In the rows, 128 means zero.
Rotation paths and how fast each direction turns (degrees per step):
Each turn is a multiple of 5 degrees from 10 to 175, or 0.
Each row of a path follows its step; steps can be skipped.
Path 1:
step 2: [127 131 133 136 119 133 132 124 130 132 130 124 125 143 138 132 122 133
 133 124 115 130 122 132 137 137 141 129 129 117 126 115 131 127 136 117
 130 135 129 120 142 126 129 124 124 131 120 129 129 123 138 123 127 125
 133 129 133 118 124 130 142 130 118 125 116 141]
step 4: [136 124 122 126 133 115 132 126 127 128 138 134 118 132 116 127 134 125
 115 130 127 129 130 136 126 122 123 112 131 130 126 121 130 121 142 126
 124 122 121 129 109 138 138 136 131 128 126 134 132 119 140 134 140 128
 132 129 137 122 115 125 127 126 123 132 130 123]
step 8: [125 132 126 127 124 123 129 138 127 131 131 123 139 127 133 117 136 133
 133 135 138 115 114 133 122 110 135 128 129 125 127 117 128 136 125 131
 138 138 121 125 119 123 127 123 131 122 129 119 131 131 123 137 117 119
 123 129 123 118 129 122 126 128 120 127 126 145]
step 14: [127 126 132 139 117 126 127 138 127 132 136 129 115 137 124 128 137 124
 127 133 141 125 120 132 132 133 112 124 121 131 130 133 122 125 133 121
 135 132 130 136 129 136 122 133 129 123 144 138 130 135 127 132 116 135
 142 122 115 136 138 128 129 124 121 133 128 130]
step 18: [108 115 123 120 137 136 133 132 135 118 126 126 131 129 129 134 127 129
 128 146 121 123 131 130 133 136 125 138 136 128 126 131 131 133 119 135
 118 133 119 117 136 127 133 131 126 129 128 122 127 129 129 120 126 129
 128 137 113 125 138 118 129 139 124 123 130 130]
step 19: [126 144 134 121 137 145 134 132 133 134 130 142 125 121 143 134 135 126
 131 125 122 128 120 129 132 132 122 129 128 116 137 125 113 130 134 122
 123 124 126 127 130 123 123 129 132 126 122 135 134 117 142 137 129 119
 131 132 128 129 126 139 125 122 116 125 128 129]
step 26: [109 135 127 146 128 133 131 126 124 118 130 129 125 119 141 109 126 119
 129 127 119 127 137 127 134 133 131 126 136 139 136 139 129 129 130 125
 127 131 122 114 122 124 137 121 122 130 121 132 129 125 126 138 130 125
 127 125 127 128 132 121 125 135 132 132 139 129]
[127 126 127 128 129 127 126 128 128 128 127 128 127 130 130 127 129 128
 128 128 128 130 129 131 131 127 130 123 125 131 130 129 128 129 127 127
 129 126 128 127 129 127 128 129 128 128 132 127 128 127 127 126 128 128
 128 125 131 126 125 128 128 126 128 128 129 132]	60
[129 127 127 128 126 128 128 124 126 127 130 128 128 124 127 127 130 127
 129 130 126 126 128 128 129 128 127 129 130 130 130 127 130 128 132 128
 127 126 127 132 129 127 128 130 130 128 130 130 128 131 127 129 129 127
 130 127 129 129 127 128 126 130 129 126 126 130]	110
[127 129 127 127 128 128 124 131 129 127 131 128 129 125 127 128 129 128
 129 127 127 129 127 126 127 129 129 128 131 129 130 130 130 129 126 129
 129 129 127 127 127 128 130 131 129 125 128 127 130 129 128 130 129 132
 128 131 129 129 129 127 132 127 127 127 128 129]	145
[124 128 125 128 126 128 130 125 129 128 127 128 129 128 131 128 129 130
 129 130 129 129 129 128 125 130 126 124 126 127 124 128 131 128 126 129
 127 128 128 128 128 128 127 131 127 127 130 127 127 129 128 130 128 129
 128 127 127 128 133 128 127 127 130 128 128 126]	170
Path 2:
step 7: [125 124 134 120 126 137 128 129 122 138 132 127 128 129 133 120 126 132
 126 140 120 129 128 127 130 129 122 120 136 113 125 127 127 140 123 130
 125 120 127 124 132 127 125 139 130 125 121 123 120 123 127 140 122 138
 142 135 147 121 124 138 136 124 131 120 123 130]
step 10: [125 131 125 116 135 126 142 129 115 138 123 139 133 121 117 141 119 128
 134 131 127 126 124 125 127 117 129 128 123 132 121 142 126 122 128 129
 122 139 123 126 124 124 141 133 125 118 134 129 133 124 119 126 128 118
 116 137 127 123 130 132 124 132 127 130 125 126]
step 12: [141 137 119 126 124 139 115 124 132 124 132 130 119 127 128 119 115 126
 124 125 125 130 136 140 128 123 124 125 133 129 123 131 134 139 122 121
 121 132 132 134 128 134 135 128 127 130 130 133 123 133 123 138 135 141
 120 131 114 128 120 131 121 138 124 129 120 136]
step 20: [123 113 138 128 125 117 133 125 120 124 125 127 123 131 127 125 127 136
 135 131 127 146 122 126 120 123 121 135 134 124 124 129 133 123 120 120
 124 126 133 118 120 116 120 131 121 130 125 130 132 132 131 140 130 116
 126 137 119 129 138 135 130 125 127 114 124 125]
step 23: [128 136 120 122 127 130 133 133 130 140 132 129 129 136 140 133 116 127
 120 124 135 121 134 131 132 116 123 123 132 135 123 138 127 122 126 135
 144 124 133 130 149 123 125 123 123 129 134 131 131 125 128 130 132 132
 126 135 134 125 128 126 131 113 133 122 118 125]
step 24: [127 129 113 121 134 123 135 130 132 120 119 113 123 133 120 111 124 118
 135 113 132 123 124 132 134 123 119 116 132 120 124 130 127 128 120 131
 130 124 134 137 136 133 119 124 129 135 125 123 136 126 128 133 129 135
 121 127 125 129 132 135 127 132 128 122 136 135]
step 27: [147 137 129 122 122 138 129 134 134 132 128 136 124 124 123 125 139 120
 126 132 126 125 134 136 129 132 125 133 130 129 129 122 127 133 134 133
 138 127 119 118 129 135 135 125 125 130 126 135 137 109 127 123 118 123
 133 132 144 124 120 130 125 132 124 138 124 135]
[129 130 127 133 127 124 127 128 129 128 128 127 127 127 129 131 131 127
 128 130 124 128 127 129 129 128 128 128 128 129 128 129 125 126 126 126
 129 129 129 128 127 126 128 127 127 127 126 129 126 130 130 128 128 128
 128 127 127 131 127 128 130 128 128 125 128 127]	20
[127 127 129 129 127 131 126 126 128 126 128 132 130 129 129 127 127 128
 127 130 128 129 126 131 128 129 126 126 130 126 128 126 129 130 127 127
 126 129 129 130 127 126 128 129 130 127 128 130 127 125 127 129 129 129
 132 125 126 130 129 128 127 130 128 126 129 125]	80
[130 129 128 130 128 127 125 130 127 127 128 126 125 127 126 129 127 128
 127 127 127 128 126 128 130 130 128 128 127 129 129 128 129 132 126 132
 127 129 126 128 129 130 130 129 130 130 127 128 125 128 130 127 127 129
 126 128 124 128 129 127 130 131 128 131 130 127]	115
Path 3:
step 1: [131 126 124 120 130 133 126 140 138 127 128 128 122 124 134 129 125 124
 131 121 128 131 130 122 122 121 130 133 128 125 136 120 136 137 132 120
 116 134 132 122 126 123 128 119 135 124 128 119 133 134 121 120 123 136
 124 126 144 121 129 124 128 128 130 127 134 136]
step 2: [130 120 123 122 126 127 125 133 126 124 129 124 129 129 131 125 127 131
 123 127 121 129 131 120 129 120 125 126 132 133 132 119 141 125 131 130
 125 121 132 139 129 133 139 126 123 115 130 127 131 125 131 133 135 129
 125 110 126 134 129 111 126 118 132 132 131 133]
step 4: [129 120 127 136 126 123 123 126 137 132 125 122 138 121 120 128 133 123
 139 134 134 129 118 141 127 131 130 131 130 129 131 129 126 128 132 133
 135 124 136 134 132 118 123 124 134 133 130 134 121 146 135 126 128 132
 129 114 118 128 125 127 129 130 131 130 130 126]
step 10: [125 130 120 126 133 133 127 132 131 134 131 134 144 131 130 138 128 121
 129 134 125 126 125 123 129 140 138 132 125 134 128 121 130 137 118 124
 140 131 129 126 118 130 130 130 130 136 125 134 123 134 138 136 120 129
 125 129 134 119 137 130 132 125 130 130 123 136]
step 14: [122 135 123 132 116 125 131 136 132 119 120 125 135 129 120 129 125 123
 125 121 128 124 114 125 134 127 129 128 128 131 122 129 132 127 134 129
 124 119 122 124 122 132 134 128 126 119 131 130 130 135 120 108 136 126
 132 121 125 124 126 118 124 121 125 123 126 123]
step 19: [128 136 124 136 131 122 133 126 131 129 119 128 123 125 122 140 125 129
 126 132 125 137 126 120 129 129 126 136 132 133 127 124 121 131 145 124
 128 130 132 126 130 131 130 123 131 131 135 122 123 131 133 125 124 128
 132 132 136 131 130 123 123 130 108 142 132 132]
step 21: [125 133 121 122 120 137 133 136 132 135 124 127 133 133 129 129 129 120
 129 121 132 130 130 115 126 125 134 121 125 133 131 122 131 141 133 125
 123 120 127 121 125 122 125 128 132 127 126 133 138 124 125 122 126 132
 122 122 128 117 123 112 122 126 139 130 133 131]
[126 129 129 130 127 125 126 130 130 129 127 124 126 126 128 126 128 129
 129 130 129 127 129 128 128 127 128 127 128 129 126 128 125 131 130 129
 126 126 129 128 126 123 129 128 126 127 129 126 130 129 128 128 128 128
 129 128 127 124 127 127 129 129 126 127 128 131]	145
[127 129 128 127 128 131 131 126 129 129 128 129 129 132 128 128 130 130
 128 130 129 127 128 130 126 128 129 127 129 129 127 128 127 129 126 128
 129 127 129 129 127 124 128 128 127 128 128 132 128 130 131 128 131 130
 129 127 125 126 130 129 127 129 132 129 127 128]	60
[127 130 128 129 129 130 129 127 130 126 131 128 128 129 126 127 130 126
 125 129 126 131 129 130 130 128 129 131 126 131 127 129 129 128 129 128
 127 127 127 127 129 129 128 127 130 127 127 128 128 127 129 126 126 130
 127 133 129 124 127 125 130 128 128 128 127 130]	160
[126 129 127 126 127 127 128 127 128 128 125 127 130 128 122 130 129 127
 128 130 128 128 129 128 128 132 128 130 128 128 126 129 126 130 129 128
 128 129 126 130 127 129 128 127 130 126 129 129 125 129 128 127 127 126
 132 126 127 129 125 130 129 128 127 127 129 127]	70
[128 126 124 124 131 127 129 128 128 130 129 128 128 130 131 127 128 129
 129 129 124 129 129 129 127 128 128 128 131 127 128 127 126 130 129 129
 127 128 128 129 128 129 125 129 129 128 126 124 126 129 130 127 128 128
 130 129 128 126 128 125 126 124 126 129 128 128]	40
Path 4:
step 2: [127 133 129 133 124 124 120 128 139 134 127 115 136 122 135 127 134 129
 126 138 127 116 128 129 111 118 131 122 127 128 131 124 132 125 130 120
 121 125 129 132 127 125 128 136 127 131 128 120 121 124 122 118 141 128
 119 145 124 118 131 118 143 126 129 118 129 130]
step 7: [123 136 123 131 119 120 127 132 134 128 124 123 128 121 128 122 135 113
 117 132 123 126 130 125 130 126 139 118 133 135 120 124 129 126 134 122
 119 127 133 121 130 130 125 130 122 122 127 127 120 125 121 133 144 127
 132 129 123 125 124 110 144 129 144 130 131 131]
step 13: [130 117 133 124 124 123 124 130 127 126 124 121 131 121 127 125 130 131
 131 140 124 115 119 123 128 129 125 128 135 132 122 136 133 125 137 119
 123 123 128 126 139 138 130 129 126 125 122 128 112 131 131 128 142 130
 132 136 135 115 118 117 136 115 132 142 133 134]
step 17: [132 120 129 127 118 125 126 134 130 121 115 120 123 129 127 124 124 120
 128 132 122 118 108 129 127 123 131 132 133 128 123 125 125 117 126 127
 125 130 126 122 127 131 124 135 124 132 125 140 120 126 133 125 144 128
 120 143 139 119 120 115 129 130 125 128 138 126]
step 18: [122 129 131 134 126 133 115 130 128 128 122 124 125 122 139 123 135 120
 128 132 116 135 118 124 134 125 140 126 141 118 128 123 135 131 130 130
 131 127 126 127 131 128 126 130 124 127 127 134 111 134 131 130 137 129
 117 134 142 119 131 123 133 123 130 143 143 130]
step 27: [123 131 125 138 129 121 128 127 129 123 124 121 127 136 135 113 120 130
 127 135 135 123 124 124 123 124 147 131 126 129 138 132 131 124 129 125
 124 120 130 140 141 138 129 135 128 136 122 130 121 131 123 127 130 125
 126 137 138 115 132 126 131 111 127 125 138 124]
step 28: [124 123 144 135 127 128 125 126 127 125 132 131 126 124 131 130 131 127
 127 147 134 124 125 134 120 119 143 118 128 125 121 128 124 116 130 127
 124 124 139 133 128 132 122 135 130 133 124 134 121 128 127 118 134 132
 125 146 139 126 141 128 133 117 132 128 131 127]
[126 129 129 131 126 128 129 127 128 131 127 128 128 131 129 127 126 129
 128 127 129 125 128 129 126 128 129 129 129 127 128 126 127 126 127 131
 128 127 127 127 128 127 130 126 128 130 127 131 129 131 130 125 127 129
 130 129 127 130 130 129 127 127 130 132 130 126]	10
[130 129 124 130 129 127 128 129 128 129 130 127 130 125 127 126 127 125
 130 128 131 127 130 132 129 127 127 131 129 128 128 127 127 128 129 128
 129 126 126 131 129 129 129 130 127 127 124 125 127 127 128 127 127 129
 130 129 126 128 131 129 128 128 129 128 127 128]	60
[125 128 129 128 127 130 126 129 129 128 129 128 130 127 127 130 131 127
 127 131 126 129 130 129 128 132 127 130 127 127 131 129 128 127 127 129
 129 132 128 129 127 127 127 129 128 130 127 128 123 129 127 124 127 128
 128 127 125 127 129 130 129 127 125 128 127 126]	110
[129 129 127 130 128 128 129 128 125 130 131 126 128 127 127 128 129 129
 126 128 127 129 126 128 128 127 129 127 128 124 127 129 123 127 128 126
 130 129 128 126 128 127 127 128 128 129 127 129 128 128 127 129 129 126
 130 127 130 124 126 132 126 126 128 127 129 126]	10
[128 127 131 129 126 131 129 128 129 131 130 127 128 126 127 129 130 129
 128 127 128 127 128 127 126 126 128 129 130 127 129 128 126 125 129 132
 128 126 126 129 128 125 127 128 125 126 127 125 127 129 130 131 132 127
 125 129 127 129 126 127 128 130 128 129 127 129]	95
[127 126 131 129 129 127 127 128 128 126 126 129 128 130 129 125 128 127
 127 129 127 126 126 129 129 128 126 132 131 128 131 130 127 131 126 129
 130 126 130 126 129 128 125 129 128 126 127 125 126 129 129 130 127 128
 130 127 131 127 130 127 126 127 127 128 126 129]	80
Path 5:
step 1: [129 127 121 119 145 121 115 129 116 129 125 125 123 129 125 137 132 121
 133 127 141 131 128 131 126 135 118 127 118 140 121 127 129 129 132 132
 140 125 134 130 133 123 132 122 125 132 126 128 130 137 118 124 130 122
 129 126 139 131 128 125 132 145 134 124 131 136]
step 7: [137 129 126 124 148 129 123 129 128 136 126 138 126 125 118 126 125 125
 126 132 129 128 128 122 120 117 127 123 124 139 119 124 120 120 125 125
 131 132 128 125 133 126 136 124 131 121 139 133 135 134 119 122 135 127
 127 126 143 122 136 125 130 130 143 132 122 120]
step 12: [127 134 125 122 136 121 120 129 127 125 125 119 129 127 127 130 121 127
 134 118 136 135 130 119 124 123 138 134 130 137 120 111 124 123 131 129
 142 130 132 126 129 122 136 121 135 129 127 144 124 131 113 127 137 126
 131 121 143 126 133 124 123 132 128 128 129 134]
step 13: [127 118 119 114 137 131 122 135 123 128 130 139 126 123 130 125 132 126
 126 134 134 125 131 136 123 114 125 124 132 139 124 130 126 120 129 134
 131 128 136 132 145 123 126 132 133 128 134 136 134 141 129 128 140 124
 128 122 136 125 130 120 131 134 112 122 131 129]
step 16: [120 125 120 120 142 120 119 138 132 129 126 130 132 131 128 128 117 126
 127 140 138 130 131 135 137 127 120 128 132 130 126 125 123 125 127 131
 131 122 129 136 142 119 128 122 127 132 127 134 133 118 125 138 137 124
 141 126 141 113 125 125 130 134 130 127 132 132]
step 20: [120 124 128 127 132 123 119 140 118 128 129 124 125 134 131 132 129 122
 133 127 128 122 124 129 134 128 125 125 121 133 132 128 115 119 133 126
 145 119 121 119 135 122 132 122 132 131 129 140 144 130 127 120 132 128
 125 125 139 128 141 129 128 136 138 119 130 133]
step 27: [136 126 112 127 145 129 120 132 129 130 127 124 114 127 129 129 128 131
 122 133 137 129 132 126 139 130 129 126 130 137 127 121 124 118 130 127
 135 121 126 132 126 124 140 122 142 128 125 132 127 124 119 136 131 132
 136 137 133 115 136 118 125 134 128 130 136 120]
[125 127 124 126 127 130 127 129 130 129 130 129 129 128 128 129 128 127
 128 126 128 128 131 133 127 129 127 130 128 129 127 130 128 129 127 131
 127 129 126 127 128 126 126 126 125 129 127 125 130 128 128 127 127 126
 125 128 127 128 127 127 130 129 127 125 128 130]	145
[126 125 130 129 128 127 128 131 130 128 124 129 126 130 130 129 130 127
 129 130 127 129 127 127 124 127 128 128 131 130 128 126 128 128 129 130
 127 127 127 128 130 129 127 129 126 129 127 129 130 127 128 129 129 130
 129 129 126 129 125 125 131 129 130 129 129 125]	125
[128 130 127 129 130 126 127 126 128 126 127 129 127 128 130 128 127 128
 129 126 129 128 126 126 128 129 128 127 127 129 128 126 128 131 128 126
 130 131 123 128 127 127 127 129 131 129 128 129 129 130 130 128 125 123
 129 131 127 129 126 129 130 130 129 125 128 127]	135
[128 127 130 125 126 126 128 130 127 129 128 129 127 127 128 127 131 128
 126 128 125 125 125 129 127 130 125 127 130 127 127 127 127 129 129 129
 130 129 126 129 130 127 126 129 130 127 130 126 127 129 125 130 128 129
 126 131 131 129 127 128 128 126 126 130 127 132]	95
[126 125 129 126 128 128 129 126 127 128 125 129 131 129 132 131 128 128
 128 125 128 130 126 130 129 128 128 126 128 125 130 128 127 126 127 127
 129 125 127 126 128 130 127 129 129 128 131 128 130 127 129 128 128 127
 126 127 125 127 129 127 126 128 127 128 126 128]	70
[124 128 125 127 127 128 128 127 129 129 129 130 131 127 129 125 127 127
 129 127 127 128 126 127 128 128 131 127 126 126 132 126 126 126 127 127
 127 129 127 128 131 127 130 129 127 128 126 128 128 127 126 129 129 128
 129 126 132 130 128 129 128 126 131 128 128 127]	85
[129 129 133 127 128 128 128 131 131 125 128 127 129 126 129 128 126 129
 128 129 128 128 130 128 128 128 129 128 127 126 129 129 124 126 129 127
 130 127 127 127 127 127 130 123 128 128 129 129 126 126 127 128 130 125
 128 130 128 128 128 126 131 127 129 127 127 129]	90
Path 6:
step 2: [120 133 132 133 127 129 121 132 130 130 127 129 135 131 124 137 122 123
 130 138 122 121 124 130 122 128 151 125 142 122 130 125 124 123 135 131
 123 122 127 134 110 126 123 126 115 133 128 124 128 137 132 130 126 119
 119 116 131 128 139 130 127 132 138 119 127 127]
step 3: [119 126 136 121 132 132 112 135 139 131 126 122 135 118 140 122 118 126
 129 128 121 129 125 135 123 121 123 118 127 126 116 134 123 139 123 127
 125 129 127 139 130 128 127 136 136 123 133 138 131 129 136 125 135 125
 119 137 134 118 131 132 123 124 130 129 129 143]
step 4: [124 127 118 124 132 124 135 136 147 134 127 133 129 132 126 128 133 134
 136 123 141 120 129 124 124 133 130 118 134 115 124 127 125 123 130 127
 116 132 120 124 134 125 128 126 133 133 123 139 126 132 118 129 129 132
 123 113 130 131 130 117 123 140 135 135 123 140]
step 8: [123 135 129 128 138 133 117 123 126 134 125 126 125 126 126 125 134 134
 129 131 143 132 128 135 133 129 138 120 131 122 115 124 125 137 118 131
 120 121 116 140 132 127 128 128 129 123 132 134 135 121 130 119 132 118
 127 118 135 128 124 123 123 125 122 127 115 147]
step 12: [124 130 128 127 140 124 122 138 145 125 134 128 113 129 130 138 131 122
 130 123 137 132 124 132 117 134 123 126 133 133 127 128 119 138 120 129
 133 128 128 125 131 134 122 137 128 129 125 146 128 122 114 126 130 121
 129 113 132 120 135 125 117 127 129 130 126 130]
step 23: [118 136 120 132 131 135 115 118 126 139 132 124 128 121 142 139 143 125
 116 130 134 137 130 126 123 139 128 123 128 122 126 139 125 131 111 120
 115 125 134 123 131 127 126 132 127 132 119 132 125 131 120 119 129 129
 131 127 128 126 133 128 125 129 137 126 133 130]
step 24: [122 132 126 131 130 121 111 125 133 132 119 136 121 137 129 129 122 125
 136 116 133 132 127 128 132 129 134 132 131 119 142 138 129 125 131 130
 129 135 135 133 131 138 141 137 117 135 136 138 137 123 123 132 119 125
 133 126 133 135 120 127 121 127 121 134 131 137]
[131 125 126 128 129 126 128 126 128 130 128 127 130 128 129 127 129 127
 132 130 127 131 126 129 128 127 129 126 130 126 128 130 126 126 127 128
 129 124 128 126 129 126 128 128 126 131 129 128 128 127 129 131 131 130
 126 128 128 131 127 130 127 130 127 128 131 127]	170
[130 127 126 129 129 128 127 126 128 128 130 127 129 127 130 128 127 126
 124 128 129 127 126 131 128 129 129 132 128 127 127 129 126 125 127 128
 126 126 128 128 127 126 129 128 130 126 129 127 128 127 129 127 128 124
 126 130 125 126 129 127 126 126 128 127 125 127]	125
[129 127 130 126 131 130 129 127 130 125 129 129 130 134 128 128 130 127
 128 129 129 126 129 127 131 126 127 128 128 127 129 129 127 127 128 128
 126 131 129 129 127 128 128 130 128 127 130 129 126 129 127 131 127 130
 127 130 128 128 126 128 125 127 125 129 127 128]	140
[128 126 126 130 127 130 129 127 127 128 129 129 125 129 126 127 129 125
 127 130 126 130 126 128 127 128 127 130 129 127 126 130 129 128 127 129
 128 129 130 128 131 130 128 127 127 128 129 131 129 129 125 128 125 130
 129 126 129 126 125 130 127 128 132 129 126 126]	60
[128 127 129 123 130 127 127 127 126 126 128 125 128 126 128 126 129 130
 126 132 124 127 129 128 128 126 129 129 127 130 127 129 128 129 129 126
 127 128 127 131 127 131 130 127 128 128 131 128 131 128 129 126 129 128
 130 125 129 130 127 129 126 129 128 129 128 128]	130
